128 stands for zero in the data rows.
In each game, the first row plays the second. By how much does the first row win? 15 means about a draw, 30 a big win and 0 a big loss. Wins can go round in a circle. Each row has two weighted sums of its numbers, A and B, taken from their middle values. A row wins by its A times the other's B, less its B times the other's A.
[ 79 119  81 108 160 149 164 117 157  64 165 137]
[153  90 139 146 111 156  87 133 187  91 204 137] -> 21
[131 116  83 116  92 131 194 130 107 125  94 136]
[131  97 100  95 181 124 141  60 147 106 122 220] -> 24
[120  80 187 122 112 135 163  93 105 151 110 130]
[ 72 132 114 144 155 120 153  70 196 113 125 155] -> 22
[ 84  39 100 120  77 140 126  80 138 137 104 121]
[143 132  91 103 131 128 106 124  98 143 148 164] -> 10
[158 113 112 135 106 155 102 121 151 130 122 147]
[127 121 120  98 133 124 167 169  85  97 184 101] -> 17
[ 84 134 119 106 145  92 159  96 106 202  77 180]
[175 196  62 130 123 127 188 158 101 121 172 130] -> 26
[171 162 114 130 163 148 101 114 148 102 176 145]
[159 161 103 122 135 133 175 154  93 130 119 166] -> 13
[113 112  88 107 161 121 106  92 153 129 145 172]
[ 56 138 182 152 182  72 120 102  95 184  84 109] -> 14
[146 153 107 141 118 129 107 125 156 117 127 128]
[ 99 180 126 153 139 110 142 143  97 130 130  89] -> 13
[153 166 107 127 151 131 162 124 124 135 131 166]
[ 85 118 138 162 139 142 145  63 162 131 100 120] -> 21
[100 105 158 139 133 140 104  36 117 173 127 119]
[176 119 130 159 124 164 137 122 158 111 136 164] -> 17
[145 111 114 140 104 147 139 133 154 132 113 140]
[153 125 110 163  82 162 131 147 115 138 113 112] -> 15
[ 87  84 146 117  84 157 104 159 160  82 165  14]
[172 169  91 108 151 139 187 169  78 137  97 155] -> 20
[ 93 128 105 122 140 131 104 152 126 122 143  95]
[172  95 114 122  77 139 136 163  94 127 154 135] -> 18
[121 138 152 121 122 127 104 137 122 153 116 121]
[168 137 124 119 138 122 123 166 125 114 134 194] -> 13
[143 109  79 113 106 142 100 121 169  92 137 161]
[134 150 142 159 121 149 120 173 131 117 126 100] -> 15
[174 188 148 143 166 133 142 117 108 125 149 149]
[159 108 147 103 121 145 126 138 182 104 149 129] -> 14
[151 202 154 137 173  99 160 107 122 153 129 140]
[179 118 148 121 126 150 141 158 129  92 133 207] -> 16
[147 150 104  99 177 132 156 114 123 104 152 156]
[124 132 124 163 149 128 163 137 150 109 101 133] -> 22
[134 139 131  72 152 129 178 116  65 153 140 123]
[107 142  74 113  96 131 154 164  81 127 141  81] -> 10
[176 156 219 170 188 112 162  91  99 175  58 222]
[ 94 149 126 116 119 117  99 150  83 138 125  97] -> 21
[128 113 147 116 132 149 102 161 175  86 155 115]
[115 138 145 134 131 117 129 141 128 161  83 131] -> 18
[ 70 170 130 126 167 111  85 139 150 101 120  43]
[112 121 139 105 122 146 135 131 124 103 139 114] -> 18
[142  35 193  99  88 159  33  73 161 113 106 136]
[167 127 132 114 118 126 115 141 113 114 149 153] -> 15
[161 197 231 154 215 153 167  90 111 152 172 169]
[155 125 170 138 153 152 113 100 193 124 105 191] -> 19
[115 106 108 132 109 128  94 162 141 120 126  89]
[181 152 136 151 130 131  97 153 163 126 131 135] -> 8
[128 115 103 156  83 143 145 151 144 153  71 135]
[ 84 126 116  93 141  71 141  77  61 163 147  95] -> 17
[129 162 140 146 122 122  89 164 154 127 109  87]
[124 128 104 115 140 111 145 117  89 117 154 119] -> 12
[115 158 167 147 141 106 100 145 162 125 124  60]
[100 134 121 165 136 111 195 160 151 109  64 154] -> 6
[118  81 140 125 121 123  94 120 159  93 144 186]
[113  71 100 131  90 121 102  95 120 146 121 149] -> 15
[167 202 103 118 172 110 160 173   7 130 147 144]
[134 126 112  92 153 120 107 113 134 115 154 173] -> 15
[146 151 172 146 140 120 123 147 136 134 105 105]
[129 173 100 127 142 117 115 127 122 159 169 157] -> 20
[124 109 145 177 102 141 148 167 123 124  99 113]
[ 67 147  94 136 124 106 172 148 142  92 132  77] -> 7
[124 154 119 146 140 119 145 123  97 169 129 143]
[100  84 192 166  75 132 103 131 192 172  65 100] -> 14
[ 95 114 156 125 167 129 117 122 192 106 134  90]
[105 136 131 141 169 128 113 105 135 125 118 139] -> 13
[128  57 229 143  67 142 112 124 141 160  89  96]
[119 160 110  88 207 104 101 122 103 120 174 186] -> 14
[116 118 159 150 149 112 203 142  91 135  97 122]
[117 141 121 120 122 132  86 121 143 146 138 123] -> 11
[ 88 121 156 145 173 136 135  55 184 132 106 150]
[174 122  89 133  91 134 122 205 126  95 142  98] -> 21
[156 140  67 109  98 127 127 179 149 118 138 145]
[123  86 198 108 122 142  96  94 158 139  96 102] -> 15
[158 187 143 146 101 120  98 201  49 197 110  95]
[106 145 161 155 127  95 145 107 127 195 127 101] -> 22
[ 96  95  78  85 107 115  81 148 105  77 189  58]
[188 152 149 115 137 146 157 128 129 129 151 142] -> 18
[144 103 127 116 114 120  46 117 120 122 163 100]
[113 131 120 147 131 145 139 114 138 135 137 141] -> 12
[121 120 114 147 126 143 184 100 152 117  89 137]
[122 150 184 141 190 142 150  81 152  91 129 145] -> 28
[108 138 130 136  61 122 124 133 158 110  87  92]
[158  96 121 135 111 143 144  89  84 141 147  98] -> 18
[102 132  80 120 128 125 122 128 112 104 135 143]
[ 88 131 159 178 120 114 143 144 108 148 106  80] -> 15
[111 164 104 114 192 124 218  86 116 109 158 147]
[120 118  79 145 112 110 167 149 121 127  62 205] -> 19
[ 56  98 100 103 143 129 113 145 142  67 164  38]
[152 113 146 123 134 153 146 139 114 125 139 133] -> 16
[157  99 120 158  61 164  75 155 166 125 136 120]
[ 83 141 138 148 128 109 138 123  81 184 117  89] -> 20
[137 162 134 115 180 121 137  98 152 112 145 146]
[147 128  19  57 146 160 156 124  89  75 208 155] -> 9
[ 98 143 188 170 169 136 127 122 135 145 140 102]
[183 143 160 134  96 105  83 203  91 152 139 128] -> 27
[187 130 192 135 125 133 111 151 143 140 132 161]
[126 130  99  95 151 134 152  94 146 118 159 177] -> 19
[132  73 153 134 117 133  80  95 186 103 131 165]
[133 118 235 114 179 150 129  52 146 114  57 178] -> 3
[137 145 101 142 112 132 110 186 180  97 100 136]
[152 131  91 160  82 179 120 140 141 138 127 131] -> 14
[116  85 123  88 132 115 113 139 112  97 156 130]
[116 166 160 143 118 112 117 144 107 133 101  88] -> 14
[155 167 102 151 127 122 143 131  59 152 105 140]
[141  42 132 156  74 180 130  93 201  96 136 148] -> 12
[147  99 110 132  87 156 130 125 185 121 124 135]
[139 129 113 196  92 135 140 133 146 180 122 117] -> 15
[122  88 171 120 115  97 125 163 159 116 104  98]
[130  92 161 112 155 130 141  91 148 154 122 138] -> 17
[108 127 154  94 255 110 189  89 159 120 138 183]
[155 111 102  96  95 131 141 128 139 131  84 148] -> 8
[ 55  84 130  98 145 122 107  97 164 102 127  51]
[140  95 104  91  92 154 120 163 137 105 139 118] -> 13
[100 133  62 102 128 104 176 180  97 102 162  82]
[ 82 147  90  65 178 118 146 152  73  58 157  81] -> 17
[122 127 162 151 156 131 141 100 154 151 124 114]
[ 95 146 132 146 171 127 145 100 165 121 135 141] -> 14
[155 172 145 166 129 120 110 111  76 226 111 196]
[137  88  69 117 105 153 157  75 164 104 153 153] -> 15
[143 154 154 129 161 129  99 141 138 123 143 118]
[ 69 118 139 107 157 111 105  95 206  97 122 167] -> 17
[135 131 134 117 127 127 166 145 119 109 115 139]
[148  94 136 119 152 142 115 100 139  96 181 146] -> 21
[150 167 150 126 170 123 162 108 116 112 161 138]
[143 126 110 132 117 121 141 137 104 152 101 133] -> 13
[ 92 138 129  96 199  88 129 126 102 110 174 101]
[168 210 103 159 139 122 183 135  92 144 121 149] -> 17
[152 124  63 119 102 129 183 108 125 121  75 154]
[149 146 153 119 113 128 117 132 148 156 123 142] -> 3
[ 60 142  99 141 130  93 111 130 108 170 123  90]
[151 114 109 120 100 135 134 134  94 143 108 143] -> 17
[150 134 144 137 154 114 133 135 120 147 139 153]
[157 150 161 150 174 150 176 102  95 130 142 138] -> 12
[129 114 158 178  83 150  99 132 176 135 123  86]
[129 118 123 142  83 149 104 131 154  78 118 120] -> 9
[ 94 114 163 135 177 158 131  82 195 118 166 113]
[146  70 136 121  83 134 108 119 171  92 111  88] -> 16
[ 96 120 126 130  96 118 124 159 127 115 112  98]
[129 148 143 100 186 125 135 134  95 109 136 129] -> 15
[131 108  68 131 100 121 126 161  96 119  97 166]
[139 118 131 139 112 127  95 125 137 148 134 113] -> 16
[ 68 173 123  88 203  75 156 124 105 127 148 144]
[128 103 162 113 145 155 125 105 181 104 185  96] -> 15
